In the rows, zero is written as 128.
X: several groups of rows, each row roughly a mix of its group's hidden directions
X (105 x 10)
[[154 130 118  72 137 144  98 145 105 132]
 [ 89 128 139 179 114 109 153 118 149 128]
 [137 158 100  87 151 122  93 119 138 149]
 [ 88 130 140 177 121 112 151 117 155 138]
 [161 144 163 144 102  90 141 125 137 101]
 [150 136 158 145  95  88 147 133 129  95]
 [ 87 116 139 171 121 121 162 114 154 135]
 [ 97 102 151 152 116 144 173 113 111 145]
 [159 127 109  76 131 128 100 143  98 122]
 [ 94 158 113 168 119  92 131 103 131 126]
 [177 142 115  84 120 135 101 133 149 124]
 [176 149 116  87 129 123 101 130 108 113]
 [160 129 109  68 136 132 114 141 115 108]
 [ 94 126 133 176 118 108 157 106 154 131]
 [ 86 123 141 178 120 118 152 118 152 136]
 [172 143 158 134 102  97 135 120 130  96]
 [ 97 134 121 172 127  96 149  98 136 107]
 [116 178 106 116 148  97 102 104 133 136]
 [129 116 111  84 125 146  97 158 132 164]
 [113 143 143 183 118 103 148 106 130 104]
 [ 94 170 129 161 120  98 122 103 125 112]
 [171 145 124 105 136 120  88 150 136  97]
 [147 107 134  93 124 163 106 156 127 166]
 [180 137 109 110 125 125  95 141 135  95]
 [167 141 116  84 130 130  97 144 101 117]
 [175 153 143 108 105 116 112 137 151  98]
 [ 94 110 149 153 118 147 155  99 149 159]
 [ 95 108 101 116 158 159 113 141 122 163]
 [114  86 162 132 137 162 152 152 116 113]
 [175 123 164 111 114 145 122 143 113  95]
 [104 147 159 187 118 116 134 120 139 131]
 [103 175 137 116 161 100  97 129 133 128]
 [167 124 104  77 137 132 114 148 113 110]
 [ 85 121 138 176 121 116 154 117 152 136]
 [101  83 138 146 131 154 153 138 107 158]
 [ 99 130 132 177 116  98 145  99 137 109]
 [166 135 105  90 140 122 103 157 107 108]
 [165 155 133 109 132 112  84 151 136 103]
 [103 100 158 136 109 156 172 120 127 145]
 [106 103 147 152 110 141 181 109 118 136]
 [156 127 100  72 146 137 115 147 111 121]
 [104 110  96 101 156 172 125 134 120 150]
 [111 144 136 183 122  96 143 109 130 102]
 [160 153 150 140  98  89 136 123 129  94]
 [149 109 121  77 131 161 115 148 123 154]
 [125 126 116 170 122  93 148 103 120  88]
 [173 122 115  84 133 134 113 147 103 107]
 [119 141 138 182 120 100 148 108 130  97]
 [ 96 126 141 180 120 116 153 107 155 133]
 [149 125 124  68 140 152 107 149 121 143]
 [181  96 127 102 121 160 131 137 114 117]
 [ 90 114 146 174 124 132 158 114 155 137]
 [ 94  98 128 132 132 149 170 110 119 163]
 [165 135 105  92 140 117 104 153 108 101]
 [101  95 139 154 115 146 169 115 108 151]
 [120 186 126 128 117 103  98 100 128 123]
 [ 97 131 142 177 115 108 156 110 154 128]
 [140 117 124  77 137 161 112 150 133 161]
 [112 146 125 181 125  93 141 113 122 100]
 [106 144 130 180 123  97 147 107 134 103]
 [109 120 101 103 158 174 112 128 124 156]
 [ 97 112  97 117 160 165 114 130 125 161]
 [137 163 110 137 134  95  80 142 138 106]
 [165 168 127 101 120 124 101 101 113 106]
 [ 93 112 152 154 128 144 141 109 158 166]
 [152 130 102  71 151 129 112 141 113 114]
 [ 88 103  99 120 152 163 125 123 128 158]
 [103 111 147 185 117 131 142 114 144 153]
 [177 155 122  91 122 125 108 121 143 101]
 [131 176 110 120 124  95 107 118 164 111]
 [ 99 108  91 118 162 159 118 131 124 159]
 [145 115 111  66 137 151 114 144 127 143]
 [167 136 169 131  96 110 135 125 127  94]
 [ 77 168 118 121 151 121 107 107 135 134]
 [161 146 150 125  96  94 147 120 130  91]
 [ 89 100 102 116 153 159 121 136 123 161]
 [ 90 101 101 122 155 160 119 139 121 160]
 [146 148 158 156  98  88 140 123 136 100]
 [107 101 130 141 128 145 179  97 104 142]
 [ 85 100 127 168 130 121 136 158 138 151]
 [176 141 127  82 130 137 105 136 108 115]
 [169 152 154 128 103  97 142 112 138  97]
 [109 147 128 179 125  95 145 109 128 100]
 [163 155 139 139 115 105 108 150 107  86]
 [160 132 161 140  97  97 147 129 127  92]
 [136 140 118 112 163 127  72 151 109 118]
 [114 141 131 172 113  96 148 102 124  92]
 [107 103 147 152 103 142 176 109 116 145]
 [104 130 147 185 119 117 151 108 154 128]
 [116  88 131 163 102 135 173 131 135 136]
 [113  76 129 160 122 136 156 157 133 145]
 [ 93 143 152 178 117 116 148 105 145 128]
 [125 167 131 161 109 101 110 109 114  92]
 [120  93 153 119 123 150 183 126 136 146]
 [142 109 115  76 141 157 111 148 126 157]
 [147 144  97  81 145 114 109 145 111 103]
 [ 99 169 101 132 130 124  93  93 115 133]
 [157 131 154 144  98  82 143 128 128  98]
 [158 138 157 128  98  79 142 132 132 103]
 [146 140 103  81 155 115  96 151 120 114]
 [148 109 120  86 133 164 116 154 130 163]
 [171 154 126 120 121 103  97 146 145  95]
 [150 155 109 106 147 108  99 155  98 103]
 [142  93 122  83 116 160 116 141 130 158]
 [159 125 111  76 133 133 104 147  98 122]]
one row of each group, then the others: which group is each in?
[127 174 137 145 122  86 107 131 145  97]	A
[171 130 117  80 135 131 101 143 103 121]	G
[ 93 129 157 173 105 128 145 106 144 143]	R

[115 113 156 181 120 147 142 125 134 164]	R
[149 116 124  70 125 159 112 148 124 147]	R
[122  98 158 159 117 154 157 106 149 152]	R
[167 148 103 100 161 105 100 127 118 121]	A
[152 174 123 101 110 125  84 114 134 124]	A
[163 153 158 144 101  98 139 115 137  97]	G
[106 111  95 108 161 166 115 128 123 159]	G
[ 94  96 124 149 128 142 174 109 116 150]	A
